Questions about the array below.
1) Report the 3rd entry on the diagonal from the top-right corner.
2) Report the 2nd entry on the diagonal from the top-right corner.
3) Report the 1st entry in reading order.
4) Report the entry just left of the largest entry.
5) Report the top entry of the column that holds the largest entry.
6) Report the last entry in the row that holds the smallest entry.
7) Report the entry in the bottom-right corner.
8) Report the second largest entry.
[[119 131 150 117 133 113]
 [121 129 146 117 130 115]
 [135 130 127 134 117 127]
 [129 122 118 145 113 126]
 [121 124 124 129 141 122]
 [122 141 124 133 135 144]
 [145 108 121 134 117 121]
 [120 126 142 117 121 122]
 [120 116 121 140 128 124]
 [123 124 123 118 140 118]
 [123 117 117 142 120 124]
 [115 138 129 118 114 149]
 [124 116 116 145 117 124]
 [123 132 123 133 129 140]]
1) 134
2) 130
3) 119
4) 131
5) 150
6) 121
7) 140
8) 149

Read these off the matrix that follows. Indices start at 0.
1) Read off the entry at row 2, column 1.
2) Read off the entry at row 0, column 2.
3) Read off the entry in row 1 and column 0.
4) Read off the entry just left of the largest entry.
5) Read off the entry in the top-left corner.
6) Read off the entry directly below the largest entry.
7) Read off the entry directly below the smallest entry.
8) Read off the entry in the bottom-right corner.
[[113 119 138 132 125 122 133 122 133 129 141 123 140 137 135]
 [122 122 122 111 138 126 131 123 122 135 116 132 118 131 131]
 [115 118 134 142 132 135 114 117 150 123 146 142 147 138 113]
 [113 117 130 126 137 127 137 118 135 131 130 133 129 119 135]
 [129 138 113 109 128 123 122 137 125 129 117 145 112 122 137]
 [124 123 149 137 137 113 127 127 128 145 134 121 136 118 135]
 [131 134 127 139 119 114 147 142 133 121 139 112 137 124 119]
 [126 126 116 124 123 124 140 128 126 134 129 119 127 119 140]
 [122 126 138 138 128 132 114 125 136 137 141 118 134 126 138]
 [119 122 114 111 132 123 135 133 127 130 121 133 118 133 125]
 [129 126 139 146 115 128 127 120 129 116 138 138 138 123 130]]
1) 118
2) 138
3) 122
4) 117
5) 113
6) 135
7) 137
8) 130

Questions about the row below.
1) Find the entry just right of 125.
2) Find the entry just left of 125.
[146 149 136 106 140 106 150 123 125 147 121]
1) 147
2) 123

[[137 129 125 125 131 128 130 124 124]
 [137 130 134  99 149 146 125 115 136]
 [118 130 126 147 108 112 128 137 123]
 [117 137 124 138 109 100 126 123 130]
 [127 126 131 119 142 140 123 124 132]
 [114 134 132 119 126 126 130 101 143]]
Rows and columns are numbered from 0.
Report the entry at row 1, column 2.
Answer: 134
Report the entry just right of the smallest entry.
Answer: 149
Report the entry directly below the largest entry.
Answer: 108
The entry directly above 115 is 124
The entry in row 0 and column 2 -> 125
The entry in the top-right corner -> 124
The entry just left of the largest entry: 99
The entry just right of 114 is 134
The entry in row 1 and column 0 is 137
The bottom-right entry: 143
Report the entry just right of 118.
Answer: 130
The entry in the top-left corner -> 137
Report the entry in the bottom-left corner.
Answer: 114
Report the entry just left of 136.
Answer: 115
Report the entry at row 2, column 2.
Answer: 126
Report the entry directly below 140.
Answer: 126
Report the entry in row 0 and column 1.
Answer: 129
The entry just right of the largest entry -> 146
Report the entry at row 2, column 0.
Answer: 118

[141, 113, 129, 152, 119, 118, 109, 139, 141, 114, 126, 111, 125, 113]
The entry just left of 119 is 152
The entry just left of 114 -> 141
What is the entry just right of the smallest entry?
Answer: 139
The entry just left of 111 -> 126

133	120	129	156	103	151	144	123	119	123	112	105	147	157	132	112
The entry just right of 132 -> 112
What is the maximum?
Answer: 157

128	125	105	136	125	127	130	133	138	131	130	138
134	137	151	111	128	130	130	119	128	127	127	117
146	141	130	131	114	131	132	129	130	132	135	118
132	142	124	135	124	115	127	131	123	142	116	119
116	130	126	132	136	131	103	134	132	133	123	126
132	118	127	124	125	129	134	111	129	130	129	140
127	127	135	132	133	126	133	124	118	128	124	131
126	113	132	120	140	132	136	132	127	109	141	131
The 2nd entry in reading order is 125
Which number is the entry in the top-left corner?
A: 128
The entry directly above the smallest entry -> 127
The entry in the top-right corner: 138
Which number is the bottom entry of the column that holds the largest entry?
A: 132
The last entry, reading row by row -> 131
The third-last entry, reading row by row: 109
Which number is the 5th entry, reading row by row?
A: 125
Which number is the second entry from the end, reading row by row?
A: 141
The top entry of the column that holds the largest entry: 105
The entry just right of the largest entry: 111
Which number is the bottom-left entry?
A: 126
The minimum: 103
The entry just left of 151 -> 137
The third entry on the diagonal from the top-right corner: 132
The top entry of the column that holds the smallest entry is 130
Which number is the second entry on the diagonal from the top-right corner?
A: 127
The last entry in the row that holds the smallest entry: 126
Which number is the entry directly below the largest entry?
A: 130
The largest entry in the first column is 146
The smallest entry in the first column -> 116
The 5th-last entry, reading row by row is 132
Which number is the bottom entry of the column that holds the smallest entry?
A: 136
Which number is the smallest entry in the last column?
A: 117
The fourth entry, reading row by row is 136
The first entry in the row that holds the largest entry: 134
Which number is the entry directly below 137?
A: 141

A =
[[142 117 128 111 126 128]
 [118 119 124 135 121 128]
 [117 117 119 142 136 147]
 [145 136 139 132 146 116]
 [126 135 132 132 130 131]
 [122 135 130 123 127 143]
 [127 113 111 108 131 137]
 [115 136 130 135 142 121]
 [116 137 138 119 118 119]
 [136 122 131 144 117 118]
 [124 135 134 116 142 132]
 [138 136 120 114 105 123]]
Give the entry just right of 108.
Answer: 131
Give the smallest entry in the first row.
Answer: 111
Give the third entry on the diagonal from the top-right corner.
Answer: 142
The 1st entry, reading row by row is 142
The 5th entry in reading order: 126
Give the last entry of the largest entry's row.
Answer: 147
Give the bottom-right entry.
Answer: 123
The entry in the bottom-left corner -> 138
The entry just left of the largest entry -> 136
The smallest entry in the first column is 115
Give the smallest entry in the last column.
Answer: 116
Give the third entry, reading row by row.
Answer: 128
Give the bottom entry of the column that holds the smallest entry.
Answer: 105
The fourth entry from the end, reading row by row: 120
The 1st entry on the diagonal from the top-right corner -> 128
The entry just left of the smallest entry is 114
The largest entry in the first column: 145
Give the entry just left of 134.
Answer: 135
The second entry on the diagonal from the top-right corner: 121
The entry just left of 146: 132

m =
[[134 140 124 140 137 124 129 121 120 142]
 [147 133 117 140 132 111 131 123 119 136]
 [136 113 113 139 112 127 120 136 139 134]
 [131 112 114 137 108 145 134 122 139 124]
 [114 136 127 127 130 143 137 138 146 113]
 [132 129 129 143 143 113 128 140 107 110]
 [135 123 132 140 136 118 139 134 103 104]
 [132 146 121 112 131 110 135 131 141 139]
 [134 136 119 139 124 130 120 135 128 138]
 [130 113 127 130 112 138 139 117 134 121]]
Counting starts at 0.
The entry at row 2, column 0 -> 136
Report the entry in the top-right corner.
142
Report the entry in row 2 and column 1.
113
The entry in row 0 and column 1: 140
Report the entry at row 0, column 0.
134
Report the entry in row 1 and column 0.
147
Report the bottom-left entry.
130
Report the bottom-right entry.
121
The entry directly above the smallest entry is 107
Report the entry in row 1 and column 2.
117
The entry just left of the smallest entry -> 134
The entry just left of 111 -> 132
The entry in row 0 and column 2 is 124
The entry just right of the smallest entry -> 104
The entry just left of 118: 136
The top entry of the column that holds the smallest entry -> 120
Report the entry directly above 108.
112

[[126 140 120 140 124 118]
 [123 138 123 116 126 141]
 [124 133 138 128 113 149]
 [150 138 125 113 156 123]
 [130 110 123 129 131 120]
 [135 133 137 109 129 130]
 [119 123 131 124 140 129]
 [126 136 131 119 132 127]
 [138 154 145 143 105 129]
 [130 137 131 124 128 124]
 [113 124 137 131 140 157]]
Counting starts at 0.
The entry at row 0, column 1?
Answer: 140
The entry directly below 154 is 137
The entry in row 1 and column 1?
Answer: 138
The bottom entry of the column that holds the smallest entry -> 140
The entry at row 0, column 0?
Answer: 126
The entry just left of 118?
Answer: 124
The entry in row 1 and column 0 -> 123
The entry directly below 143?
Answer: 124
The entry directly above the largest entry: 124
The top entry of the column that holds the largest entry?
Answer: 118
The entry at row 2, column 1?
Answer: 133
The entry in row 2 and column 0?
Answer: 124
The entry at row 2, column 2?
Answer: 138
The entry just left of the smallest entry -> 143
The bottom-left entry?
Answer: 113
The bottom entry of the column that holds the largest entry?
Answer: 157
The entry directly above the smallest entry is 132
The entry in row 1 and column 2 is 123
The entry just right of 154?
Answer: 145
